The rows of A fall into a few groups, which share some directions, and each row is roughly a mix of its group's hidden directions, except one row that fits no group.
A (105 x 10):
[[-22 -38 -17  -8 -10 -36  15   3   2 -39]
 [ -4 -47  -9 -16 -13  -6 -39 -25  11  20]
 [-35   0  10  14  37  35  25  19 -12 -16]
 [-27 -26  -2  -5  -6   8 -15 -25 -52 -17]
 [ 24   8  36  25   6  -5  -7   0  39  36]
 [-37 -13  -4  34  23  -5  20 -17  34  20]
 [ -8  30  10   4  11 -11 -11 -10  53  34]
 [ 30  28  12 -27  10  33 -15 -24  -4  30]
 [ 44   9 -26 -15   2 -31 -34   9  14   8]
 [-56  13 -10  13 -10 -10 -19 -36   2  -3]
 [ 11 -27 -12  -6 -31 -15 -26   8  -7  50]
 [-33  33  -1  16 -16 -43 -15 -22 -13  -5]
 [-43 -30 -11   4  20   6  18   5  27  33]
 [ 59  12  -5   6 -19  20 -18   8  24  -2]
 [ 29  -6  -4   2  10 -17  17  44  43  -9]
 [ 30  41  15 -12  17  34  -7   1  19  25]
 [ 40 -20  10 -27 -39  -9 -12 -24   1  16]
 [  0 -45  16  17  32 -10 -11 -30 -14  23]
 [ 62   1   9  -5  11  -5   4  30  19 -12]
 [ 26  38   6 -29  -2  41 -11 -17  -2  18]
 [-46   7 -18   2 -17   3 -38 -15  32   3]
 [-56  21  12  22  -9 -25 -13 -16  -1   9]
 [-29   6  19  50  13 -11  24  -7  14  25]
 [  6 -30  20  -2  -3   4 -32   5 -21  50]
 [ -4   0  -5 -11 -14 -40  11 -45  24  29]
 [  7 -18  -6  -3 -14 -44   4 -37   5  39]
 [ 20   3  11  16  31  16  -5  57  10  -6]
 [ 19 -29  -1   1 -14  11 -11 -18  31  50]
 [-39  42  -1  11  36 -10  -3   6  23 -11]
 [ -5 -15 -13   5 -36 -23  18 -52  10  12]
 [ 54  11   8 -30 -11  -5 -13 -13 -21 -24]
 [ -8 -52 -32  -9 -13  13 -18  -6 -24  15]
 [-12  13 -40 -36 -10  20  18  -9 -35 -10]
 [  7  -7  43  21  -1 -27 -23  21  20  31]
 [ 53   1  -2  -3   4  13 -19  -2  39 -23]
 [ 17  -2  17 -33  40  16 -30   5 -28  15]
 [ 17  17  16 -29 -15  -1 -31  -4 -30 -41]
 [ 36  -2   9  -1  29  25   5  39  29 -14]
 [ 38   7  17 -30 -10  14 -16   1 -32 -35]
 [-58 -16 -16 -15   3 -12  14  -4 -23  22]
 [ 49   4 -19   0  -6  20 -22   6  37 -20]
 [  9  -4  17  -5  29  34 -31   8 -44  11]
 [-46   2 -27 -20  24  26   8 -10 -11 -26]
 [ 38  32  11 -28  19  17  -8   0  20  31]
 [ 35 -35 -22 -11 -43   0   7  -7 -19   2]
 [ 48 -19 -14 -17   5  35   7  29   2 -11]
 [  2 -20  24  30  -3 -28 -22  15  39  24]
 [  8 -34  -6  12 -32   1  17  38 -14  33]
 [  4  11  -5 -35 -13   1 -36   1 -21 -46]
 [ 26  31  18 -24  31  37 -16   5   4  18]
 [ -7  41 -39  -6  11 -20 -16 -24   0 -28]
 [-15  30  19  38  24 -11  15  34  20  -2]
 [ 60 -12   5 -13   8  20   2  25  17  -9]
 [ -7 -15  19  26  21  -6  27 -10  34  41]
 [-10 -37   9 -27  -7   0 -32   1 -45   9]
 [ 12 -20  19  41  11 -17 -19  -3  45   8]
 [ 61  12  -8   5  -1   2 -12   6  25 -25]
 [-21  39 -10 -14 -11 -38   6  34  21  -2]
 [-14   6 -18 -16  13   4  -2 -16 -33 -55]
 [ 37  13  -1 -42 -25  -8 -27  -8 -21 -12]
 [ 20  38   9 -33  12  27   3 -23  31   6]
 [ -6 -29 -12  10  25  -3  34 -12  32  37]
 [ 14  17  10  -2  28  29  -1  47  19 -25]
 [ 50  13 -12  -3  -9   9 -28  11  27 -28]
 [-22 -47  -5  36   0  -8  15   0  -2 -33]
 [-26  25  20   5 -19  11 -28   6 -34 -37]
 [ 18 -10 -43  -3  -4   5 -18 -49  20   0]
 [ 20 -26   6   5   3  21 -24  -6 -53  20]
 [ -9  -2 -44   1   6  39  25   4 -35   4]
 [-21  16 -24 -34   2  19  12   0 -47 -16]
 [-31 -23   9  18  24   0  41  -5   0  35]
 [-47   2  -6  10  -7 -18  22   1 -34  33]
 [ 27  23  -8 -20 -28   0 -26 -10 -35 -30]
 [-47   0   4   0   9 -31  21 -20 -36   6]
 [ 41 -27   3  -5  18  25  24  28  20  16]
 [ -5  47 -33  12  -4 -10  34  18   8 -16]
 [  2  29  -9 -26  -7 -29  19   5  50  -3]
 [ -3 -28  -1  39 -16 -26  -5 -15 -24  38]
 [ 12  20   3 -17  19 -15  18  13  59  -4]
 [-28 -14   3  40  24   1  35  -3  19  26]
 [-38 -18  39  -4  30  20  -2  21 -19  -4]
 [-63  -7 -12 -17  -5  -4  -9 -20 -21   2]
 [ 56  26   6   1 -15 -10 -23 -10  14 -21]
 [ 16   6  34   1  20  36   4 -18  16  41]
 [-34  16 -15   0 -19 -32  20  20  28 -29]
 [ -3   6 -10 -17  -2 -40  24   6  51 -12]
 [-13  -7  15 -27  19  26 -10  -7 -54  -9]
 [ -3 -55  -7  31  -4  -9  20  -4   7 -30]
 [ -9   2 -20 -28   4  23  11  -9 -50 -30]
 [-56  -6   1  -3  -5 -13  14  -7 -30  30]
 [-10  54  35 -19  27  -2 -10  -7  -4   3]
 [ 36 -20  33  22 -10  -5  -8  -6  34  29]
 [ 30  29  12  -9   4  50  -7 -23   4  19]
 [-29 -19 -12  -1  -5 -52  18   4  23 -21]
 [ -7  -8 -24 -26 -10  23  21   3 -50 -22]
 [ -2 -37 -51 -12 -27  -1 -13  -9  -9  14]
 [-33  27  -1  19  -3 -44 -12 -33   1 -11]
 [ 48  11  -8   0  -8   7 -19  40  25 -15]
 [ 33  22   3 -24 -23   0 -30 -12 -24 -34]
 [ 10  55  36  11  23 -16  -3   5   3  -7]
 [ -8  -8 -29 -23 -20   4  21   9 -39 -38]
 [ 25   5   3   7  12  29  -7  58  -5 -16]
 [-28  31   7  20  21 -11  24  24  22 -33]
 [  9 -17   9   0  18  56  -4  -1 -16 -36]
 [-11  -5  11  -2  16  51 -15  -8 -36 -28]]
Here is one row of each group, with its name. Which group are the others in?
[ 25   5   8  14  21  31   0  52  13 -17] -> <41>
[-12 -10  38  11  42   5 -39 -10 -15  -6] -> <114>
[-62 -10   2  -2  -6   5  -3 -23  -4  30] -> <23>

[ 29  44   5 -33   8   7  -4   6  25  26] -> <41>
[-14   1  20  33  26  40 -19  14 -31  -3] -> <41>
[  8 -23 -18 -22 -11   6 -35 -17 -39  28] -> <114>
[ 53 -14   4   1  11  19  24  36   2   3] -> <23>
[-16 -20  21  26  31  11 -23 -15 -38  20] -> <41>
[-22  36  -4  28  22   5  20  28  23  25] -> <114>
[ 26  31   6 -40   3  13 -20 -14 -12  35] -> <41>
[ 34   7   7 -38 -12   4 -22 -10 -29 -35] -> <23>
[ 53   4   3 -28   4  40  -5  -9   3   9] -> <41>
